(in the rows, 128 means zero)
One turn moves every row onto another: examples first, then more rows asked:
z517: [122 165 129 121 153 136 143 131 100 126 115 136 112 116 133 131 109 160
 116]
z791: [124 106 113 138  86  92 131 140 135 138 127 139 154 107 107 100 145  89
 147]
z233: [115 140 101 131 163 123 117 114  97 143 133 141 123 161 138 160 126 130
 114]
z230: [124 162 124 118 159 132 139 130  97 124 121 142 111 112 137 140 113 154
 121]
z961: [125 123 107 129  86  90 130 134 127 128 126 134 138 111  96 102 154  96
 141]
z5: [109  79 135 155 135 108 139 156 160 124 145 137 154 141 117  98 146 133
 101]
z272: [124 117 119 142 141 105 117 143 159 142 141 122 142  80 142  65 124 118
 118]
z702: [130  84 134 151 128 106 158 147 162 119 136 134 145 147 131 110 154 128
 104]
z441: [104 139 101 107 152 153 129 136 115 144  94 126 119 123 131 156 133 118
 131]
z748: [126 130 106 128 167 126 113 121  94 148 131 153 111 160 138 151 133 133
 119]
z973: [109 144 102 107 148 160 125 128 126 133 107 123 120 126 138 165 129 117
 121]
z6: [134 131 119 148 151 106 107 139 157 138 151 129 138 100 141  68 129 101
 106]
z127: [115  97 117 121  98  91 121 143 133 116 131 146 140 111  90 104 156  94
 129]
z263: [112 113 115 150 143 114 123 138 154 143 145 118 146  86 136  62 131 113
 115]
z39: [119 134 101 129 170 132 122 122  94 151 132 151 123 154 142 157 130 134
 125]
z611: [109 125 113 131 173 125 121 119  94 156 124 143 112 159 138 156 132 136
 119]
z880: [124 114 122 153 145 106 100 139 143 125 148 124 150  85 118  73 132 104
 116]
z649: [121 160 128 114 165 130 131 127  97 128 109 133 116 112 129 130 108 154
 109]
z670: [136  74 142 154 131  89 150 148 156 120 141 147 149 136 134 110 146 121
 115]
z612: [128  94 104 119  94  92 121 133 130 141 127 136 144 110 108 103 162  96
 144]
z867: [111 147 106 106 147 164 131 135 121 142 110 134 123 120 140 160 128 122
 126]
z420: [114 136  98 112 151 167 128 135 118 139 102 124 125 123 140 159 132 118
 130]
z274: [115  78 129 133 127  92 155 141 154 121 137 146 140 141 126  91 149 143
  95]
z71: [129  76 131 145 131  86 150 147 151 128 141 146 144 141 132  99 144 150
 106]
z564: [118 163 120 126 156 126 141 123 100 113 119 130 114 116 134 143 108 154
 113]
z297: [128 121 130 141 134 100 111 152 158 136 144 141 144  94 141  69 121 103
 110]
z525: [122  89 107 120 103  92 127 120 121 131 131 136 140 106 104  97 164  90
 135]

z39 moves to z867
z441 moves to z649
And these:
z71 moves to z612
z748 moves to z420
z5 moves to z127
z791 moves to z297
z6 moves to z702
z525 moves to z263
z564 moves to z233

One turn moves every row onto another: examples first, then more rows asked:
z437: [119 138 122 147 112 146 121 134 103 138 112  86 139 125 124  79 101 127
 112 133 148 125 134 141 116 108 149 128  87 113 127 117 100 158]
z175: [103  88 117 138 119  79 120 158 124  94 152 134 128 119 181 107  89 114
 147 144 130 118 130 114 143 124  93 128 109 126 127 117 141 139]
z508: [131 121 141 144 132 102 181 133 129 115 127 141 155 137 138 110 152 100
 141 143 161 127 128 141  99 102 103 123 136 133 110 129 135  78]
z832: [107 134 169 140 135 122 159 128  90 172 125 131 159 118 121  97 125 122
 140 100 112 104 119 128 119 129 117 108 144 152  91 134 122 140]
z933: [108 140 114 121 159 117 124 114 136 136 131 127 152 143 131 164 126 107
 108 151  94 105 140 138 157 148 127 114 121 133 105 123 153 154]
z538: [127  95  98 134 107  84 101 140 104 113 123 141 140 125 131 108  67 114
 128 143 123 129 142 130  88 112 105 111 160 127 130 128 173 128]
z74: [128 126 108 153 145 121 134 130 109 120 134 122 146 127 112 117 154 115
 132 152 176 122 123 139  69  73 118 140 121 129 135 125 126 160]
z78: [138 120 115 151 126 147 156 123 108 105 142 107 136 146 145 128 149 132
 105 154 153 120 110 150  69  93 139 141 148 131 146 112 122 144]
z876: [123 116 134 142 146  96 170 137 116 107 118 147 144 132 138 116 162 109
 126 150 165 120 123 142  97  97 106 131 147 142 109 122 123  79]
z439: [133  94  97 134 100  96 110 139 106 105 126 134 135 128 143 111  68 120
 117 144 113 129 139 135  90 120 114 114 171 128 132 124 174 123]
z430: [136 139 131 153 144 132 129 138 106 208 122 123 147 129 117 104 105 137
 123 125 130 113 131 106 133 126 145 110 155 129 124 123 167 140]
z515: [125 117 147 137 134 107 184 131 117 112 124 142 147 151 151 122 149 116
 127 144 159 121 119 141  96 104 113 124 150 134 124 120 125  73]
z136: [ 95 129 125 120 157 114 123 128 121 144 121 140 146 151 124 177 124 112
 118 149  99 104 148 118 166 129 118 112 127 116 134 126 148 148]
z255: [133 124 120 158 141 143 127 156  94 184 111 123 124 119 124 114 124 146
  98 137 119 110 135 101 142 118 150 123 183 127 132 116 159 127]
z998: [119 128 109 157 109 153 119 148  99 118 105  83 125 111 125  81 118 126
  97 144 139 125 140 141 124 104 150 138 104 111 124 115  98 150]
z124: [120  81 135 119 128 130 147 183 104  88 124 149 123 134 126 112 147 124
 109 145 122 110 129 108 114 164 135 131  90 125 137 115 140 125]
z890: [106 127 108 133 148 127 125 135 129 122 124 128 137 133 128 170 141 105
 101 160  85 108 154 127 172 135 123 122 140 118 117 125 154 140]
z171: [103  91 113 134 128  76 116 152 121  90 151 133 123 121 187 108  92 121
 134 147 131 113 120 122 136 129 101 132 114 138 120 111 133 142]
z541: [107  88 117 138 113  90 127 156 124  87 154 128 122 124 192 110  90 120
 133 147 122 117 125 121 142 132 102 129 120 129 128 112 139 133]
z885: [ 98 113 164 150 124 136 162 154  72 155 110 137 132 112 123 113 142 130
 125 112 100 105 133 111 138 111 116 118 175 133 119 130 115 120]
z413: [114 130 134 125 145 159  98 106 131 118 134 124 163 133 129 107 131 102
 115 106 168 118 135 131 167 138 122 108 154 143 113 130 146 158]
z427: [125  92 130 118 135 122 141 173 115  93 132 144 136 128 120 100 147 116
 116 142 130 112 125 118 106 173 134 129  75 136 113 117 146 137]
z739: [141 119 122 161 105 152 163 136 121 120 144 109 150 138 124 120 143 108
 142 148 154 132 134 132  84  79 118 131 130 103 156 131 142 139]
z825: [109 116 125 132 142 167  97 123 117 101 122 128 142 125 132 116 149 109
  97 118 159 116 140 124 177 127 123 120 179 137 123 126 139 145]
z891: [127  97  94 129 115  84 100 135 103 108 123 137 137 127 139 110  70 122
 115 145 122 124 132 138  82 119 113 114 164 139 124 120 168 131]
z266: [144 137 106 160 152 134 119 144 110 182 120 117 138 104 118  97 128 132
 100 139 124 114 131 119 135 133 150 125 166 144  94 118 165 139]
z159: [119  87 145 113 128 122 149 174 108 106 130 151 138 142 121 108 133 122
 129 135 132 111 126 105 108 166 130 120  71 123 139 120 144 135]
z980: [102 118 147 123 139 163 104 117 115 122 124 135 152 147 131 123 126 115
 116 105 167 113 138 114 174 123 119 107 167 126 147 128 139 148]
z231: [110 125 126 149 106 149 123 147  89 133 103  94 126 128 125  91 104 135
 107 138 146 122 139 129 124  96 146 131 102 101 149 116  94 148]
z522: [116 125 143 157 130 137 156 143  92 139 121 121 140  91 126  93 155 118
 112 117  96 107 127 136 130 132 123 126 170 157  71 128 123 128]

z933 moves to z136
z891 moves to z538
And these:
z255 moves to z266
z980 moves to z825
z124 moves to z427
z522 moves to z832
z876 moves to z508
z739 moves to z78
z437 moves to z231
z175 moves to z541

One turn moves every row onto another: examples first, then more rows asked:
z512: [ 84 122 118 123 112 129 123 148 131 181 118 137 112 120 126 134 177 109]
z655: [ 84 150 132 141 178 151 125 132 141 150 129 112 126 129 146 129 138 128]
z667: [196 139 119 104 137 141 131 122 127 118 108 112 124 117 124 121 157 131]
z290: [179 142 114 100 115 133 101 129 135 135 123 136 127 132 137 110 113 106]
z64: [ 91 145 127 137 188 159 133 128 143 145 130 125 135 129 136 142 152 132]
z132: [185 136 130 109 127 128 127 135 119 127 108  98 111 115 131  94 135 127]
z244: [106 138 165 131 125 122 139 112 115 104 149 150 129 120 155 129 185 122]
z203: [101 141 167 133 118 120 136 113 116 108 150 142 124 121 163 125 179 121]
z679: [ 82 137 141 140 182 149 131 143 132 152 128 120 127 123 130 114 132 129]
z996: [185 132 114  97 127 139 109 130 131 129 122 153 137 128 119 113 124 111]
z726: [185 142 108  98 123 139 105 122 139 130 123 144 134 133 132 123 125 109]
z101: [ 86 127 113 123 113 132 121 142 135 178 119 135 112 123 130 145 182 110]
z657: [ 99 135 171 132 121 116 139 119 110 109 148 145 123 117 156 116 175 120]
z110: [179 133 119  99 120 133 106 135 129 134 121 145 130 127 123 101 113 108]
z151: [191 128 129 104 137 135 134 136 117 121 107 115 122 112 114 100 147 131]
z927: [ 89 117 118 121 118 131 127 148 131 179 117 146 116 119 116 137 183 112]
z351: [ 90 122 113 121 118 135 126 142 135 177 118 144 118 121 121 148 189 113]
z341: [ 90 133 136 136 191 156 137 138 134 145 126 134 137 123 120 126 147 132]
z273: [103 132 171 130 126 119 142 117 110 107 148 154 128 117 149 120 181 122]
z27: [189 147 120 109 127 135 124 124 129 123 110  94 115 120 141 115 145 130]

z203 moves to z657
z64 moves to z655
z996 moves to z726
And these:
z351 moves to z101
z132 moves to z151

